Rotation paths and how fast each direction turns (degrees a step):
Each turn is a multiple of 5 degrees from 10 to 175, or 0.
Each row of a path follows its step; steps can be skipped.

step 0: [ -9   9 -18  16  17  40 -55  25  19 -17  10  21   8   2 -32 -17 -10  -8
 -29  12  19  66  30  19  28 -14  52  44   6  13 -23   7  36  -9  33  10
 -60  -8 -12  14 -45 -28   1  21 -10   2   6  16  29  17 -40 -11 -17  38
  20   7  36  19  28  19 -35 -15  23  -3   9 -14   9  -3  20  28  22  38
  36 -23 -15  -8]
step 3: [  4  29  20 -32 -22  -6   7 -17   0 -25 -25  60  11 -42  10 -25   0  -3
 -15 -11  13  27  18  29 -26   4 -18 -12  -4  -4  15  -3  40   8  24 -32
 -11  38  34  18 -14 -24   1  61   0 -46   3  29  30  -1  15 -35  43  21
   5  -3  -6   1 -40  48 -23  -4  -7 -44  36   3   2   7   5 -16   7  22
  31 -46 -36 -34]
step 8: [-11  16  -8  -3  14 -20 -42   1 -18 -16  -1  -9 -18   8 -32  10  49  10
 -14  12 -49  19 -23  25 -12  -9   5  48  15  -5 -12 -11 -11 -36   9 -12
 -11  64 -40  33 -18  -2 -10   4  22  -6  -5  41  26 -16  -9 -26 -15  47
  29   5  25  34  28  32  -3  28   7 -22  -1 -36  -6 -54   5  49  41   9
  26  -7 -39 -31]
step 14: [ 37 -40  37  -9 -18 -14 -18  -5  47   6 -22  36 -11 -60 -19  41 -14 -13
 -45 -33  28  23  11  37 -32  -1  -8  13 -44  -8  -3  -3  29   5 -15 -33
  27  50  27  11   5  -9 -11  19  13  -7  13 -18 -10 -23 -10  22   5  18
  25 -34  21  21  -9  32 -45   0  -4 -33  41 -38   6  40   1 -25 -24 -12
   4  -2 -15 -30]
step 16: [-23 -11   0   6  -5  11 -28  14 -12  14  25 -51   0 -27 -15 -17   8   0
   0  -6  -6  22  -9 -20 -24 -16   0  18 -21  -7 -49 -22  20 -32 -28  -6
 -24  17 -34  40 -12 -37  34  33  40 -28   8 -49  -4 -12 -37   7   3  41
  14  -8  -3  -6   7  -1   0  16 -46   8   2 -78 -10 -17  15  23  32 -39
  23  18 -29 -60]
step 18: [-46  11 -43 -10   1  53 -36 -12  -6   3   5 -16 -16 -20 -31 -42   4 -16
  19   5  24  21  -8   0 -13 -13  39   8   5 -66 -22  26 -16 -28 -34  -5
   0   8  -4   3 -45  10 -34  -2  35 -38   5  10  15 -10   6  18 -19  13
 -29 -24  26  13   7  34  23  11 -11 -21  31   6 -16   8  25  21 -38  16
  71 -49  20   2]
step 23: [ -9   1 -16  -9 -30  28 -42  27   7  26   2   5   2  -3 -11  -9 -14   1
   3   2  50  33 -21  -9  31 -65  -3  22 -28  -3   4 -32 -10  17 -18 -29
 -50   4  -4  36  -2 -15  -8  50  11  -9  -3  10   8  -1  42   6 -36  17
  -2  55  42 -15  16  23 -13   8  11  12  -2 -31  12  10  61 -50  39 -15
 -19 -49 -19 -17]
step 25: [ 17   9   6 -11 -37   9 -14 -10 -10   0 -54  19 -22 -38  -4  31  -1  -9
 -26  23  30  39  -5  54 -50 -11  10   6 -21  -9  15 -11 -11  24   5  13
  -6  25 -55   1 -14  28  43  33  41 -43  22  10  34 -28  -1  26 -20   9
  28 -14  31  10 -29  40  -2  16  -8 -55   9 -14 -24  -6 -10  -2 -32  15
 -19 -42   6 -33]
[  3   3   9   6   1 -12  -5   6   3  -2   5  -1 -15  -5   5  -5  -7  -1
  -4   2  -6   7   8  -4   3  -2   1   3  16  -5  -1  -5  -1  -2  -3  -3
   2 -10  -6   6   3  -4   5  -2  10   2   5  -6  -6  -4  -7   8 -10   7
   3  12   3   8   6   2  -6   0  -5  -9   1   7   3 -13   6  -6   2   3
  -4  -2   5   0]	45
[ -5  -2  -5   4   1  -3   2   9   0   1   2  -2   5   5  -1  -4   4   2
   3   1  -7  -4  15   5   1 -11  -7  14 -10   9  -7  -9  -1   2   7   9
  -4  -3  -3  14   3  -6  -1   6  -2   2  -5   7  -2  -1   4  -2  -5  -3
  -1   2  -6  -2   2  -6   1  15  -3   7  -2  -1   2 -10  10  11   3  -8
  -5   9   3  -3]	95
[  2   6   3  -1   2  -5  -1  -7   4  12   5   3  -8 -11   5  -3   1   1
   4  -3   7   0   6   4  -3 -10  -2  -1 -11  -2   2 -10  -6  -5  -4   6
   6   1   5  -8   4  -6  12  -2   4  -5   3 -11   8  -7   7  -4   8   1
   9  -1  -6  -4   2   3   3   5 -14  -1  -8 -10  -2   1  -6   2  -7   2
  -7  -4  -9   7]	35
[  3   1  -3   5   7  -5   2  -6   8   5   1 -13 -11   3  -3   4  -7 -13
  -6  -7  -2   3   1  -3   2  -4   5   7  -6   0   0  -6   7   6  -2   0
 -12  11  -8  -4   2  11   6  -5  -6  -1   5   9   3  -3   1   3  -6   9
   2   5   2  -5   9 -13   5  -2   4   7   3  -7   1   5  -6  -3   4   3
   2  -2  -6 -12]	45
[  4   2   7   1   1   8   5  -7 -14 -16  -6   2  -2  -2   1  -1   1   9
   3  -2   1  14   2 -11  -9   0  -6  -2  13  -2  -5   5  -2   3  11   6
  -6   0  -9   0   7  -2   3  -5   3  -4   1  -1  10  -5   2 -12   2   2
   5  -6  -2   0   0 -10  -5   9  -6   5  -2  -2   1   5   0  -4  11   0
  -5   1  -2  -7]	85
[  5  -3   0   3   5  -6   4  -1   2   4  -9  -5   8   5  -3   2  -4  11
  -7  -9  -4  -1   5   5  -7  -9 -10  -7   0  -5  -9  -1   6 -11 -13  -8
  -2 -10   4  -2  -1   1 -15  -7   7  -6  -4 -12   3   5   3   3  -5   1
   8  -2   4  -6   1  -8   0  -4   2   0   5   2   5   2  -2   0  -2 -10
   0  11  -9  -2]	145
[ -2  -2   4   0   1   2   5   2  -3 -12   9  -8  -6   7   6  15   5  -1
  -4   9   3   8  -9  13  -6 -10  -2  -1   0   7   6  -4  -2  -3   5   3
   2  12   6  -4   1  -1  -6   0   1   3   7  -9  -9  -4   8   4   0   3
   4   0  -5  13   7  -7   5  -2   3  -7  -5  -1  -2   3   1  -4  -3  -4
   5  13   6   3]	20

step 5: [  3  11 -33  13  15 -26 -10 -19 -13 -35  17 -13   6 -30  -2 -13  22  68
 -30 -12 -34 -21   2   0  90 -53 -34 -17  -7  10  34   6  12   9  44   3
  -1 -16 -27  26   1 -26 -14 -15 -19   5  21  14 -13 -20  -9  18  32  25
  15 -28  11  26   4  45 -18   8  29  10  17  20   3   4  -6  30 -20   7
  -3  40 -33  45]
step 8: [ -5   9   0 -83  -3  22  24  23  21 -12 -19 -23  14 -27  -1  31   5 -37
 -19  28  32  43 -14 -35  54 -20  25  61   3 -22  27  18  19 -42  27   6
 -20 -12  -3  21   0  27  21  -3  12  10  14 -16   4 -18  51 -11 -21  43
  -6 -22   1 -13 -39  -4   6  11  13  19 -20  16   0  -5   0  47  23  14
  34   8  13 -26]
step 11: [  1   6 -32  15  48 -40  -9 -36   4  33   5  45  61  -2   6 -17  34  50
  -2  16  35  49  36  35  18  14   8  -3 -14 -26  -6  29  35  16  25   1
  34   1  -4  -5 -20   0 -25 -10  -4  -5  -5   9 -12 -34  -7  17 -10  -6
  -6 -26 -16 -22 -21  20  -3 -29  55  -2  33 -29  28  -9  25  42  11  26
  -8  34 -33   5]
step 13: [ 26 -24 -12  11  17   7  10  -1   8   4 -46 -13  -1 -56  24   8  -1 -20
 -16  36   5 -19   3 -28 -20  28  10 -50  14 -17 -23  -2 -16  -8  -4  -5
  -5 -38  30  17 -26  -6  51 -34  10 -63  12  24  29   0 -28   6 -29 -14
 -52   2  21  31  13 -21  31   2 -24  17  50   1  29 -13   1  13  17 -59
   8 -24 -37  21]
step 16: [ 43   4 -41  29  40  -1 -37 -25  -8 -15 -40 -38 -18 -26  -4 -42  45 -19
  29  17  13 -44  -1 -18  -3 -14  -5   2 -20  45  36 -19  23  21 -14  -3
  15   0  62  -1 -10 -19 -38  15  28   6  39 -38 -19  13 -26 -26  -6   8
   5 -45  19 -11  28   4  -7  -4 -32 -17 -21  -4 -47   7   1 -16  27  14
  11  35   8 -10]
step 24: [-25   1 -10 -13  22 -27  44  -9  45 -20  -3  10  31  11  23 -11  13   2
 -36 -20  20   7 -28 -21  43 -23   8  24  -1 -32  10 -18   8  11  44 -12
 -32 -41 -51  35  35  -9  17  17  19 -17  20  10  -3 -59 -42 -13  27  -2
  10 -51  17  -6   8  -6   9 -10  22  -1  44  -9   0  15 -25 -31  -1 -38
 -30  28 -28  30]
step 26: [  3  39 -12  -2  41 -13 -16   0  -8 -23 -31  11 -15  11 -29  -4   6   3
 -35  24  -5 -41  40  10  -5 -13  19 -18 -33  46 -54  51   5   2  35  -4
 -36 -25  21  52   3 -11 -17  -2  -6 -33  32  -8  14   1  20  14  13  -2
  -3  -3 -53 -11  32   5   7  51 -50  22  16  13  17   6 -10  57  -4  23
   9 -16  -6  21]
step 28: [ 20   3 -16 -33   0  21  33 -15  -4 -17 -25  19 -37  -3  17  28   1 -20
 -17 -36 -16 -36 -40  14  -6   9  -2   4   7  30 -10 -82 -30  39 -21  17
  11  16  56   3  13  37  -6   2  13 -14  14 -34  -5 -15 -37 -22   4  19
  20 -25  18  42 -13 -25  -6  38 -11 -22  26  -3  -1 -10  33  -6  20  44
  19   2 -10 -57]
[ 10  -6  -2  -7  -1   5   2   5   5   8  -1 -11   3   0   8  15  -7   8
  -2   0   5   6  -4   6  13   2   1  -5   4   5  -5  -6  -6  -1  -8  -6
  -9 -10 -19  -3   2  -1   9   5   2   0   6   2   0   3  -4  -6   7   1
   7  -1  -2 -11   3   4   6  -5  -9  -1   0   7  -3   1  -5  -2  -4  -5
   2  -2  -1  -1]	70
[  1  -7  -9  -6  -4  -7  -9   5   5  -2  -2  -2   8  -2  -5   6   4  -4
  -1  -6  -2  -4   4  -7  -9  -1   2  -4  -1   1  -3   4 -10   5 -10  -2
   0   6   5 -15  -2  -4 -11  -3  -7 -18   8   0   1  -6 -16   2  -6   0
   6   0   1  -6   1   3  -6   6  -2  -5  -2   3  -6 -11   1   4   4  -2
  -5  -7  -9  -5]	25
[ -5   5   8   0   0   7  -3  -7   4 -15  -4   2  10  -7  -8   1  -6   2
  -1   0   2  -1  13   4  -5   5   7  -2 -14   0   8  -2  -7  -8  -7  -5
  -1  -3   0   2   0   2   1  -4  -5  -6   0   5  -8  -1  -1   1   6   7
  -4  -2   1  -1   0   4   2   7  -9  -4  -4  -5   8  10 -12 -18  -3  -5
  -1   5  -1   1]	130
[-12   1   5   3   3  10  -1   8   7  -4   1  -4 -10  -5  -8   0   6  -7
   2  -4   1  12  -5   5  -5  -2   7  -1   0 -12  -8   6  -2   4   8  10
 -12  -6  -1   0  -8   0   1  -1  -3   2  10   2   0   2  -1   4  -5  -2
   0  -2   4  -6  12   0  -3   0   4   7   5   8  13  -2   0   0  -2 -16
   6  -6   3  -2]	60
[  1  -2   7  -5   4   1  -4   0   5   0  -2  -8  -9  -2   8   8   3   5
   3   1   5   3   7  -4  -8   2  -5   6   2   2  11   6  18   5  -3  -5
  -4  -6   7   3   4  -6  -6   0   0  -4  -4  11   4 -11  11 -11   4   1
   7   4   6  -6   3   3  -3  -7   7 -12   4  -4   8  -6   2  -2   9  -4
   0   5  -5  -2]	135
[  4 -12   5   9   2   9  -2  -4   3   1   6   3   5   4  -6   3  -2   0
  -1  -1   1  -1   8   3   1  -9  -5  -2   2  -1   2  11   7  -4   6  -8
  -5   9  -3  -4  -9   6   8   4   8  -7   6  -4  -1  -4   8  -3   9   3
   3  -8  -3  -1 -10   9  -2  11   3  14  10 -12  -7 -10   0   3   4  -5
   1  -4   5  -2]	115
